In the data rows, zero lies at 7.5, halfway between 7 and 8.
Here are some points:
tensor([13,  8, 15,  6,  4,  8,  0,  1,  4,  0,  8,  8])
tensor([11,  7,  7,  6,  6,  3, 11,  3,  9,  2,  7,  5])
tensor([11,  7, 10,  7,  8,  2,  9,  2,  6,  0, 10,  7])
tensor([ 6,  7,  8,  8,  5, 10,  7,  9,  8, 11,  8,  9])
tensor([ 6,  9,  5,  8, 10, 11,  6, 12,  7, 12,  5,  7])
tensor([ 8,  9,  7,  8,  9,  9,  5, 10,  6,  8,  6,  7])
tensor([11,  8, 10,  6,  5,  8,  5,  4,  7,  3,  6,  6])
tensor([12,  8, 11,  7,  7,  6,  5,  3,  6,  1,  8,  6])
tensor([ 7,  9,  7,  8, 10,  9,  5, 10,  6,  8,  6,  8])
tensor([ 3,  8,  4,  9, 12, 10,  7, 14,  7, 14,  7,  9])
tensor([ 5,  1, 10,  7,  0,  5, 15,  1, 14,  9, 14, 11])
tensor([ 5,  8,  7,  8,  7, 11,  5, 11,  8, 12,  6,  8])
tensor([ 9, 10,  7,  7, 10, 10,  3, 10,  6,  7,  3,  5])
tensor([ 4,  4,  9,  8,  2,  9, 10,  6, 11, 12, 12, 12])
tensor([ 4,  9,  4,  9, 15,  9,  8, 14,  6, 12,  6,  8])
tensor([ 8,  9,  5,  8, 13,  7,  7, 10,  6,  7,  6,  6])
tensor([10,  6, 10,  7,  5,  4,  9,  2,  8,  2, 10,  8])
tensor([10,  9,  7,  8, 13,  4,  8,  6,  5,  2,  7,  6])
20 more points follow, each with its number after it:
tensor([ 7,  8,  8,  8,  7, 10,  5,  9,  7,  9,  7,  8]) 0
tensor([7, 7, 7, 8, 8, 8, 7, 8, 7, 9, 8, 8]) 1
tensor([8, 8, 8, 7, 7, 7, 7, 7, 7, 6, 7, 7]) 2
tensor([ 8,  8,  7,  8, 10,  6,  8,  8,  6,  6,  8,  7]) 3
tensor([10,  6, 11,  7,  5,  4,  9,  1,  7,  2, 10,  8]) 4
tensor([11,  9,  7,  8, 12,  3,  9,  5,  5,  1,  7,  6]) 5
tensor([12,  7, 12,  7,  5,  3,  7,  1,  6,  0,  9,  7]) 6
tensor([12,  6, 13,  7,  4,  5,  6,  0,  7,  0, 10,  7]) 7
tensor([7, 8, 7, 8, 9, 7, 9, 9, 7, 8, 8, 8]) 8
tensor([ 4,  6,  6,  9,  9,  6, 12,  9,  8, 10, 11, 10]) 9
tensor([ 6,  9,  7,  7,  7, 12,  4, 11,  7, 12,  5,  8]) 10
tensor([9, 8, 8, 7, 8, 6, 8, 6, 7, 5, 7, 7]) 11
tensor([ 6,  1, 10,  7,  0,  5, 15,  0, 14,  9, 14, 10]) 12
tensor([ 3,  8,  4,  9, 13, 10,  8, 14,  7, 14,  7,  9]) 13
tensor([7, 7, 7, 8, 8, 8, 8, 8, 8, 9, 8, 8]) 14
tensor([13,  6, 12,  6,  3,  3,  8,  0,  8,  0,  9,  6]) 15
tensor([ 5,  8,  7,  9, 10, 10,  5, 12,  6, 12,  8, 10]) 16
tensor([ 7,  9,  6,  8,  9,  9,  6, 10,  7,  9,  6,  7]) 17
tensor([ 5,  8,  5,  8,  9,  9,  8, 11,  8, 12,  7,  8]) 18
tensor([ 0,  8,  1,  8,  9, 12, 11, 15, 11, 15,  6,  8]) 19
Which of these numbered points is nearest to each point below, looking only along the 4 directions in which the first points spread most? Its number follows each.
tensor([7, 8, 7, 8, 8, 8, 8, 8, 8, 9, 7, 7]) > 14
tensor([ 8,  4,  8,  7,  1,  3, 15,  1, 12,  5, 11,  8]) > 12
tensor([ 7,  8,  7,  7,  5, 10,  6,  8,  9,  9,  5,  6]) > 0
tensor([ 8,  4,  9,  7,  0,  3, 14,  1, 12,  6, 11,  8]) > 12
tensor([ 5,  8,  6,  8,  8, 10,  7, 11,  8, 12,  7,  8]) > 18
tensor([ 1,  8,  1,  8,  9, 13, 10, 15, 11, 15,  5,  8]) > 19
tensor([9, 7, 9, 7, 6, 8, 6, 6, 7, 6, 8, 8]) > 2
tensor([9, 8, 9, 7, 7, 9, 4, 7, 6, 6, 6, 7]) > 2
tensor([10,  6, 11,  7,  4,  5,  8,  2,  7,  3, 10,  8]) > 4
tensor([ 6,  8,  7,  8,  7, 12,  4, 11,  7, 11,  6,  8]) > 10
